One turn sends every row of this set to another row. A few are shown first. Where does it send the rows asked after them?
Z_251: [-1 -10 19 10 -8 12 -4 -8 -13 -10 1 11 12 -3 -5 -3 -6 6 3 -1 18 9 21 6 -6 4 -9 -16 -15 -7 11 16 20 10 15 14 -23 -2 -7 15 7 -1 -2 0 -6 -11 -11 11 6 -14 -6]
Z_31: [-2 -5 29 -1 3 9 -14 2 -12 -17 2 0 11 9 6 -9 -9 7 -1 -8 27 3 14 7 0 -3 1 -2 -14 -7 -2 8 13 5 18 9 -12 18 -4 -4 -5 1 -10 -4 -1 -17 0 19 13 -22 -10]
Z_157: [-1 7 18 -3 11 -4 -10 7 -8 -6 10 9 14 4 7 -4 4 12 -4 7 -1 13 1 7 -14 -3 -2 1 -10 -4 12 -1 11 -4 17 0 -26 7 -8 -4 7 -5 2 4 -13 -11 9 15 4 -12 9]
Z_329: [3 -20 20 0 -13 5 -14 -2 -4 -6 6 -3 8 4 9 -6 -7 0 3 -1 13 22 21 3 -3 -4 -9 -17 -13 -5 14 -5 24 -11 10 4 -18 2 -9 11 7 1 11 -3 -2 -6 -11 13 -4 -19 -4]
Z_675: [8 -13 22 11 -9 7 -2 -8 -6 -7 -4 25 4 0 10 -1 -5 7 -5 -13 16 8 17 -2 -17 -4 -2 -12 -19 -12 6 6 25 3 16 4 -11 2 -5 7 -6 13 -2 -7 4 -19 -8 14 7 -17 2]
Z_147: [-8 -17 16 1 -13 9 3 8 -3 -7 -9 2 10 2 6 -1 -4 14 -6 -11 17 16 16 -1 -11 1 9 -9 -16 2 3 -1 11 -1 16 10 -13 -2 -8 0 -5 15 5 -9 -8 -12 -16 13 -11 -21 2]
Z_730: [-10 -3 17 -4 -1 -8 -15 6 -4 0 14 6 13 -3 9 -3 -3 8 -6 -6 5 9 17 10 -16 -8 3 -1 -10 -13 3 -3 5 -3 15 2 0 -3 -5 -7 2 1 18 -10 -8 -17 13 8 7 4 8]
Z_752: [3 -7 18 4 -6 9 11 2 -7 -3 -2 7 3 7 0 -1 -1 11 -3 -5 10 12 11 5 -24 -5 -1 -3 -18 0 6 11 14 -6 4 1 -12 8 -1 -2 1 13 -1 -8 9 -10 -15 8 -1 -17 -13]
Z_127: [-15 -5 22 -2 4 -9 3 6 -4 0 13 8 18 10 -6 -17 -7 26 -11 -6 5 12 18 11 -20 2 -5 -11 -11 -6 6 -1 5 9 18 9 -6 2 -10 -9 2 3 4 -5 -14 -1 8 9 9 -5 8]
Z_705: [-1 -3 21 -4 -9 11 -13 3 -1 -12 7 2 3 20 11 -16 -9 11 2 -5 14 12 20 -9 -7 1 -2 -10 -25 5 15 3 15 -7 13 10 -18 13 2 -7 -7 3 -4 -11 0 -8 5 13 14 -24 -1]
Z_807: [7 -17 14 -5 -14 10 -10 -6 -8 -9 9 -7 8 2 7 -1 -10 -3 4 -5 11 19 24 4 -3 1 -9 -8 -15 -8 13 -5 26 -7 14 5 -14 1 -7 6 9 7 9 0 2 -4 -7 10 -5 -17 -2]
Z_919: [-15 -6 26 -2 1 -8 -2 5 -3 -5 11 3 23 8 -6 -20 -6 28 -14 -2 9 8 18 10 -17 -3 -2 -14 -12 -1 5 1 8 4 24 12 -14 2 -11 -2 -1 5 2 -5 -13 -4 10 15 16 -5 6]
Z_496: [-4 -29 19 -3 -10 8 -8 10 3 -5 0 1 12 4 -4 -10 -5 2 10 -11 18 15 17 11 -15 9 5 -4 -18 -5 8 3 20 2 7 19 -13 8 5 2 -5 0 0 -3 0 -10 -6 8 -3 -22 -7]
Z_650: [-2 -26 19 -3 -10 10 -7 9 1 -6 -3 3 15 10 -5 -8 -7 3 -2 -15 20 14 21 8 -12 3 3 -4 -14 -4 9 2 20 7 6 16 -6 2 8 2 -6 -4 9 -9 -4 -8 -5 6 -6 -21 -8]
Z_97: [-7 -1 25 -5 9 -2 -22 0 -4 -4 17 3 14 -3 10 -8 -6 9 -1 -4 18 6 13 14 -5 -8 4 3 -10 -9 -3 1 8 0 14 4 0 4 1 -10 -6 1 10 -5 -11 -14 11 16 14 -7 3]
Z_6: [-4 -15 12 11 -16 2 -7 -5 -9 -6 -1 0 14 2 11 3 -10 0 -4 -5 9 6 21 6 -5 -6 -6 -9 -22 -2 8 0 15 -4 8 8 -4 2 -5 7 -6 23 -1 2 -2 -13 -12 17 2 -9 -4]
Z_37: [-8 -17 18 7 -4 11 -11 8 -3 -15 8 4 1 8 -2 -3 -7 9 1 -11 13 14 19 4 -18 2 -2 -10 -10 -7 5 14 13 3 11 -7 -19 -6 -2 9 -4 5 0 -11 6 -10 0 6 6 -17 -20]
Z_55: [7 -1 19 -6 5 3 -13 -5 -3 -4 5 7 11 12 11 -19 2 14 2 3 10 11 22 8 -23 0 -10 -6 -16 -6 20 -4 9 -1 20 21 -8 3 -3 -11 -4 4 6 -7 -6 -6 10 10 20 -17 15]
Z_896: [-8 -3 13 -2 1 -6 5 1 -3 0 10 6 19 7 -6 -11 -5 21 -11 -3 3 16 19 13 -22 6 -3 -4 -18 -10 8 5 4 11 20 10 -6 1 -13 -10 3 2 1 -7 -17 -8 6 9 7 -1 13]
Z_677: [-1 2 14 0 14 -6 -7 3 -12 -8 12 16 15 1 9 0 4 11 -6 5 -3 12 5 5 -20 -2 -1 -2 -5 -10 11 -1 10 1 19 0 -14 9 -10 -6 9 -6 4 0 -13 -7 11 10 4 -9 4]
Z_976: [2 0 24 -4 -6 -2 -11 4 -4 -11 0 2 7 6 -3 -9 -1 11 -2 -1 12 0 9 2 4 3 0 -3 -15 8 15 5 20 -12 13 11 -26 13 -6 7 -5 -2 -5 3 -4 -17 0 13 -3 -16 7]
Z_313: [-4 -13 16 5 -9 12 -1 -4 -8 -8 -2 16 9 0 0 -2 -9 6 2 0 12 12 26 2 -10 -1 -11 -11 -17 -11 15 14 17 10 20 11 -22 4 -8 21 10 -1 -4 -3 -4 -16 -6 13 2 -13 -3]
Z_680: [2 1 15 -3 10 -1 -6 3 -13 -3 18 14 17 5 14 4 -3 10 -10 3 0 16 10 6 -23 -5 -4 -3 -5 -11 13 -2 7 2 18 -3 -8 1 -7 -10 10 -4 8 -5 -10 -7 4 9 4 -11 9]
Z_548: [-9 -15 21 7 -11 7 -5 9 -7 -19 8 10 8 9 -2 -7 -3 9 1 -6 14 13 17 4 -18 5 -1 -9 -12 -10 3 16 15 -1 14 -9 -14 -2 0 7 -1 2 1 -8 6 -9 -3 5 0 -6 -22]
Z_453: [-5 -7 36 -3 -10 1 -9 3 -5 -16 4 -3 10 10 1 -14 -4 15 -14 0 17 3 16 -2 -3 -12 0 -17 -12 5 8 4 13 3 19 9 -16 2 -10 13 1 9 -1 3 6 -6 3 16 14 -17 -5]
Z_952: [-9 -1 20 -4 7 -8 -19 2 -6 0 18 1 10 -8 8 -7 -5 8 -5 -5 13 11 17 13 -10 -5 5 3 -12 -12 2 -4 7 0 14 8 1 0 -1 -11 0 1 14 -8 -12 -13 9 11 5 -1 7]
Z_118: [4 -4 15 -4 4 -2 -13 -3 -6 -2 3 10 11 6 8 -12 4 14 -2 8 6 11 23 11 -19 0 -12 -9 -15 -14 18 -6 8 3 24 20 -1 2 -4 -9 1 6 11 -6 -7 -6 9 6 19 -10 14]
Z_760: [8 -8 15 -3 2 -9 -6 -7 -6 -1 1 11 21 5 5 -12 4 14 -2 2 9 11 22 12 -23 -2 -7 -5 -12 -16 12 -3 7 5 26 16 4 4 2 -8 1 3 11 -2 -9 -8 5 3 15 -7 13]

Z_976 goes to Z_453
Z_496 goes to Z_329
Z_677 goes to Z_127
Now these:
Z_807 goes to Z_313
Z_97 goes to Z_55
Z_6 goes to Z_675
Z_680 goes to Z_896

